In the rows, zero is written as 128.
The rows of Y fall into 4 groups, which share some directions, and each row is roughly a mix of its group's hidden directions.
Y, 152 rows:
[[121 130 119  84 133 174 149 182 139 149]
 [121 126 156 170 148 126 178 136 165 163]
 [121 134 165  90 112  75 145 161 157 137]
 [ 86 142 155 160 120 125 166  86  97 111]
 [132 126 154  74 112  97 132  81 110 156]
 [119 164 170 131 158 128  84  91 109 148]
 [135 147 158 124  72  86 117 169 120 115]
 [146 146 173 116 164  85 114  89 117 146]
 [147 156 115 115 148 120  61 164 106 120]
 [ 94  88  75 135 120 137 145 164 145 152]
 [163 137  96 143 151 127  63 135 153 115]
 [150 157 173  97 134 128 174 114 121 166]
 [146 135 122 148 136 181 113 111 158 184]
 [152 150 110 121 153  54 132 126 121 104]
 [147 147  80 171 168 117 129 145 144  96]
 [ 95 109 186 152 146 136  93 123  94 125]
 [111  98  95 141 101 120  98  89 141  80]
 [123 142 125 172 125 194 147  94 141 123]
 [134 137 138 148 115  93 190 156 166 130]
 [165  81 119 127 122 175 134  83 133 113]
 [112 145 152 154  94  89  95 152 174 132]
 [146 106 169 131 134  96 174 175 129 144]
 [ 90 157 132  96 156 172 123  98 115  97]
 [181  90 116 167 131 126 152 114 119  90]
 [ 92 101 131 114 184  81 118 107 124 140]
 [ 96 188 118 159 133 121 140 117 156 164]
 [131 161 149 112 107  82  96 166 114  93]
 [140 151  89 157 147 124  69 132  92 131]
 [112 122  77 117 121 114  79 168 146 102]
 [127 122 180 139 120 162 189 148 130 130]
 [134 143 130 186 132 162  87 144  91 141]
 [111 184 165 104 141 158  87 121 132 129]
 [123  89  78 131 108  98  78 140 137 119]
 [138  97 164 195 118 108 154 127 136 139]
 [100 134 111  76 103 102  98  84 115 132]
 [157 146 123 106 131 149 114 143 162 195]
 [123 116 172 145 127  66 148 161 146 142]
 [152 106 130  79 154  94 131 148  78 132]
 [144 166  83 165 131 100 140 112  90 109]
 [131 127 145 151 142  71 154 182 138 111]
 [104 140 121 130 108 120  72 179 151 102]
 [107 156 138  71 132 155 179 132 126 144]
 [137 181  88 119 112 124  71 126 136 134]
 [145  80 127 178 116 152 174 130 140 131]
 [ 99  93 147 150 149 165 185 116 130 118]
 [103 104 151 174 171 103 150 133 162 143]
 [134 193 126 105 140 129 105  87  97 138]
 [107 101  95 112 136 101 123  59 124 141]
 [117 151  97 138 104 112  61 118 150 103]
 [131 163 139  62 137 115 109 158 152 107]
 [144 129 153 162 102 161 150  85  92 156]
 [103 159 187  80 120 111 141 132 132 114]
 [158 126 141  87  92 122 150 128 177 164]
 [162  88 157  94 133 106 147 144 176 124]
 [118 172 120  58 136  98 120 128 126 118]
 [185 105  94 149 134 169 144 115 149 141]
 [138 110 157 117 130 145 190 172 155 135]
 [153 153 104 124 129  87 138 169 162 170]
 [161 107 151 111 102 139 180 126 176 124]
 [125 121 127 164 200 118 134 156 136 156]
 [ 85  91  98 109 152 139 138 107 104  85]
 [109 119 139 188  93 122 132 134  76 130]
 [143 104  92 166 145 178 110 117 139  93]
 [ 88 141 112 134 103 169  95 118 120  77]
 [160 164 119 158 134  83 160 117  94 107]
 [151  82 115 134  92 102 103  79 112 127]
 [132 108  95 150 137 139 101  70 119 171]
 [140 102 144 165 118  97 101 182 149 105]
 [128 178 102 176 110 166 114 138 108 146]
 [106  98 173 115 119 102  78 104 105 144]
 [ 99 126 104 110 159  97 193 112 128 126]
 [ 98 108 152  88 179 131 135 121 169 147]
 [135 165  87 163 133 139 133 172 128  86]
 [ 76 167 121 115 160 103 101 110  96 135]
 [136 122 160 148  98 130  84 150 186 132]
 [123 185 128 136  93 170  97 125 104 111]
 [121 144  85 156 134 151  91  81 103 149]
 [141  83 143 145 157 168  85 103 104 134]
 [109 161 150  90 138 148 151  79 106 159]
 [163 140 110 108 112 127 161 134 181 172]
 [180 110 122 139 118 122  62 123 133 104]
 [ 95 106  79 153 144 149  95  92 121 149]
 [ 97  76 158 124 112  82 158 115 143 129]
 [ 96  91 127 130 104  77 102 115 146  90]
 [177 115 163 124  84 118  83 115 117 139]
 [ 85 144 123 122 185 168 122 128 106 103]
 [121 128 116  95 171 149 181 145 107 160]
 [140 117 135 172 190 167 120 145 145 134]
 [179 163 110 125 156 147  91  93 144 134]
 [125  96  74 111 128  98 136  76 127 146]
 [125 165 190 120 139 130  85 111 132 102]
 [164 177 132 126  96 128  75 149 121 135]
 [126 105 131 176 121  95  96 106 177 112]
 [147 152 173 139 118 113  88 106 146 177]
 [164 163  92 141 101 116  93 170 111 135]
 [129 163 147 129 160 132 125 191 147 162]
 [125  93  73 152 115  92 121  95 106 145]
 [110 196 109 156 124 154 144 161 130 142]
 [115 147  86  77 100 118 121 101  90 111]
 [131 114 121 101 169  88  75 108 154 139]
 [102 132 110 136 100 159 105  69  93 116]
 [160 100 120 165  91  95 102  97 150 149]
 [127 111  92 117 136  76 147  71 125 136]
 [127 148 140 123 132  82 140 187 131  85]
 [120 156  63 119 119 133 107 141 110 173]
 [ 87 104 147 117 104  60 117 123 125 118]
 [122 142  73  99 163 106  92 134 155 110]
 [ 98 137 115 148 111 202 154 145 125 128]
 [110 149 126 152 120 139 168 125 186 170]
 [157 107 118 138  96 113 128  67 133  86]
 [103 134 125 110 172 154 172 152 104 167]
 [159 166  99 140 130 132 144 169 160 172]
 [121 145  73 100 132 123 151 135  78  97]
 [146 102 165 161 144 183 123 159 143 115]
 [ 96 140 121 153 102 151 188 129  89 126]
 [129 156  94 113 153 173 152 147 152 170]
 [113 175 133 132  89 183 105 150 133 115]
 [165 136 104 123 175 164 140 164 157 149]
 [163 109 173 140 134 120 174 116 138 172]
 [116 135 120  91 155 115  59 105 141 144]
 [101  88 113  83 117 112 103 146 112  83]
 [108 145 102 177 182 103 139 108 109 127]
 [106  68 159 141 133 130 162 139 163 104]
 [109 133 118 124 164 183 182 125 114 145]
 [127 164  78 137 111 140  80  93 137 112]
 [136 132  97 115  90 132 126  74 146 176]
 [114 156 147 100 143 107 189 161 132 103]
 [136 164 101  97 133 187 127 161 125 150]
 [139 170 140 108 123 180 117 167 162 114]
 [174 171 163 115 113  91 128 119 109 156]
 [136 113 134 137 161 177 168 101  85 117]
 [ 57 141 138 133 136 111 138 117  83 142]
 [104 129 188 104 141 143 136  92 116 167]
 [122 171 105 173 125 102 152 156 142 166]
 [138  93 105 100  92 142  84 132 140  84]
 [118 147 130 123 149  78  94 160 131 179]
 [118 156 111 140 114 117 162  59 102 133]
 [162 147 128 169 160 116  86 131  91 153]
 [168 166  88 120 104 148 150 154 159 148]
 [ 96 133 102  96 100 111 127 168 127  76]
 [116 130 192 175 119 114 132 161 128 146]
 [159 129 124  99  78  88  90 115 108 112]
 [139 173  93  94 173 124  97 119 151 118]
 [139 108  61 135 120 147 161 137 129 167]
 [138 157 166 126 123 157 104 193 118 133]
 [131  97 143 145  88  93 103  80 158 121]
 [184 113 161 135  84  97 103 130 141 132]
 [ 83 107  89 144 157  97  88 109 119 139]
 [156 142 147 141 130 117  62 143  91 102]
 [179 107  96 125 124 127 129 156 117  71]
 [158 137 170 124 126 127  91 190 116 131]
 [110 113 108 104  97  90 163 178 135 149]]

In each list below, two rows fit none of the groups, and each other row fits one group, some only roughly. Which are they? Name them in the order they come.
  * K_523: [ 89 162 130 105 109 174 137 114 107  86]
  * K_59: [102  75  85 108 110 126 162 101 141 137]
  * K_844: [168 154 121 122 122 128  77  93 161  99]
  * K_60: [ 81  96 130  92 113 135 154 174 152 122]
  * K_266: [185 126 153 145 146 130 177 159 118 115]
  * K_41: [163 131  79 146  98 134 176 111 150 113]
  * K_596: [124 157 144  73 181 154 112 116 131 117]
  * K_748: [173 137 101 126 107  80 144 167 153 140]
  * K_433: [133 122 156 120 105 143 130 154 102  56]
  * K_261: [175 144 139 123 138 156 174 155 115  87]
  * K_689: [119 172  85  86  87 144 128 105 132 124]
  * K_213: [183 134  77 145  95 134  98 124 138 134]
  * K_163: [140 127 156  83 112 126  65 153 110 126]

K_844 K_596
  * K_910: [ 74 127 124 134 131  66 128 103 106 113]
  * K_795: [104 137 192 144 115 144 102 152  95 109]
  * K_458: [135 122 165 126 148 119  83 145 138 190]
  * K_99: [ 85 129  81 140 151 172  89 125 126 124]
  * K_901: [191 112 173 144 132 104 136 118  98 138]
  * K_581: [133 136  72  83 171 118 138 122 104 144]
  * K_539: [ 98 110 149 140 151 155 132 176 173 157]
  * K_299: [137 132 128 128  97  54 115 160 113 147]
  * K_612: [122 151 116 117 122 113 119 148 103  51]
  * K_597: [126  88 131 165  83 132  76 144 113 131]
  * K_959: [115  93 104  84 102 110 107  86 161 123]
  * K_220: [120 133  91 154 151  96  74 101 136 157]
  * K_42: [177  88 126  94 138 132 147 165 147 157]
  * K_849: [111 101 124  98 167 174 162 162 111 127]
  * K_590: [103 136 147 120 125 121  83  59 124 113]

K_959 K_220
  * K_754: [129 150 178 114  87 133 169 136  88 135]
  * K_923: [121  95  85 182 103 112 129 152 117 100]
  * K_788: [138 182 108  96 175 145  94 139 127 132]
  * K_333: [150 109 169 141  69 147 154 104 120 111]
  * K_155: [153 120  72 176 127 120 138  86 117 131]
  * K_276: [172 131 135 133  92 146 148 167 180 125]
  * K_319: [147 130 119 180 162 150 108 105 177 136]
  * K_881: [109 152  84 146 107 173 133 163 122  94]
  * K_636: [132 122  77  91 114 100 116 183 132 129]
  * K_660: [ 73 136  99  94 132 166 134  89 138 134]
  * K_287: [104 150  80  81 117 151 155  96 114 127]
  * K_33: [ 76 119 161 110  87 134 138 165 148 109]
  * K_528: [110 130 152 134 183 165  88 149 100 128]

K_788 K_636
  * K_167: [129 131 145 208 131 157 127 143 108 123]
  * K_382: [129 125 139 101 129 105  61 125 115 173]
  * K_423: [102 169  73 130 115  87 112 133 150 110]
  * K_210: [ 88  99 157 105 188 131 120 105 118 128]
  * K_474: [136  97 146 145  81 108 157 109 124  76]
  * K_501: [ 87 146 101  85 125 107 160 101  92 137]
  * K_351: [179 107  90 135 157 154  92 132 155 139]
  * K_585: [117 131 184 141 159  97 134 177 120 146]
  * K_313: [145 158  86 170  85 116  94 117 128 112]
  * K_829: [116 117  89 110  99 107 155  96 115  74]

K_423 K_313
  * K_444: [ 99 119 183  83 137 152  98 116 111 113]
  * K_69: [132 119  76 132 157 144 168 127  91 164]
  * K_114: [122 149 113 116  92 189 160  98 139 112]
  * K_985: [ 99 134  99 123 144  99 152 125 182 171]
  * K_991: [153 155 176 135 178 104 134 149 136 157]
  * K_270: [173 102 145 124 103  90 148  80 110 136]
  * K_427: [121 114 192 128 145  98 103 161 137 158]
  * K_410: [172 135 176 153 153 121 146 122  84 148]
  * K_183: [114 107 151 115 161 112 161 126  62 124]
  * K_92: [134 178 133 127 145 129 144  89 120 187]
  * K_569: [127 129 144 191 158 123  85 110 104 146]
  * K_308: [182 137 103 132  94  80 128 157 113 124]
  * K_438: [182 139 101 115  93 158 114 161 123  99]
  * K_650: [159 132 114 100  78 160 154 110 156 158]

K_991 K_92
  * K_928: [123 199 106 134  92 138 119 120 152 150]
  * K_47: [150 120 126 160 121 100 167 130 172 177]
  * K_761: [145  76 110 125 149 145 100  70 125 131]
  * K_136: [107 116  85 141 135 122  72 108 151  90]
  * K_977: [165 155  88 109 104 161 171 111 127 147]
  * K_997: [103 119  98 174 145 138 154 168 168 143]
  * K_301: [100 133 158  90 152 121  69 136 114 155]
  * K_304: [ 98 156  95 187 140 106 116 140  98 120]
  * K_232: [188 106 123 128  85  95 135 157 140 117]
  * K_482: [149 145  60 158 106 124 129 113 142  97]
  * K_599: [172 154 183 125 102 118 108 121 152 100]
  * K_519: [107 178 156 116 142 118  71 149 112 118]

K_997 K_482
  * K_557: [ 71 123 132 120 165 160 115 173 122 114]
  * K_339: [126 118 122 116 121 147 134 119 100  47]
  * K_854: [137 134 133  61 131  96 137 107  84 127]
  * K_967: [152 134  82  73 148 102 137 145 143 100]
  * K_385: [122 131 166  77 165 137 141 106 118 171]
  * K_654: [136 162 150 190 162 152 125 105 124 146]
  * K_188: [147 113 126 156  76 163 110  95  93 112]
  * K_943: [ 96 111 177 166  97  96 129 118 131  96]
  * K_634: [129  87 186 152 170 104 141 128 119 121]
  * K_566: [ 96  97 171 123 143 113 188 131 134 143]
  * K_962: [ 97 146 149 184 163 157 139 160 115 126]
  * K_292: [171 126 138 112 145 140 137  63 138 162]
  * K_824: [ 93 157 145 134 150 162  72 150 140 110]
  * K_475: [ 96  76 180 144 111 124 132 116 119 159]

K_854 K_385
  * K_877: [136 169 175 187 116 143 111 128 134 136]
  * K_75: [141  86 126 176 172 123 138 101  97 141]
  * K_625: [135 134  85 179 110 132 150 132 153  81]
  * K_584: [116 125 121 126 144 132 157 151 121 207]
  * K_680: [ 88 166 149 127  80 107 103 152 115 102]
  * K_974: [ 86 103 156 152 108 178  99 131 122 102]
  * K_177: [174 105  99  90 113 161  87 136 134 113]
  * K_250: [115 149 143  96 168 175 141 134 167 156]
  * K_120: [142  90 150 171 114 141  98  98 168 108]
  * K_694: [ 81 123 147 188 150 117 149 114 106 112]
  * K_932: [161 110  86 137 185 119 110 144 146 155]
  * K_830: [ 96  98 121  93 118 173 160 125 110  88]

K_625 K_974
  * K_302: [103 130  95 185 111 143 169 143 150 109]
  * K_176: [ 96 171 129 148 106 115  82 129  95 160]
  * K_904: [115 142 178 111 144 108 148 122 109 188]
  * K_803: [114 127 147  54 108 122 155 146 150 115]
  * K_272: [106 123 128 116 141 142 168 202 135 136]
  * K_520: [151 146 155 159 142 120 111  84  73 115]
  * K_50: [180 125 101 143 148 143 159  76 138 139]
  * K_445: [109 115 154 148 196 142  96 131 107 146]
  * K_685: [130 171 140 137  86 143 109 159 143  77]
  * K_469: [110 138 136 131 190 164 165 156 143 116]
  * K_820: [178 121 137 176 155 128  99 143 118  91]

K_302 K_685
  * K_138: [119  95 153 147  82 159  89 117 107  98]
  * K_241: [101 135 155 141  82 176  89 139 108 138]
  * K_558: [ 89 121 145 129 116 122  64 108 151  95]
  * K_976: [130 109 174 148 175 125 100 161 137 161]
  * K_534: [153 128 187 162  87 140 111 143 131 103]
  * K_800: [135 140 129  73 168 105 165  94 143 139]
  * K_644: [141 155  91 146 135 149 119 131 189 165]
  * K_524: [168  90 188 150 115 115 125 130 107 110]
  * K_671: [110 174 138 136 106 144  71 166 128 117]
  * K_701: [150 120 117 112 139 174 129  60 108 118]

K_138 K_701
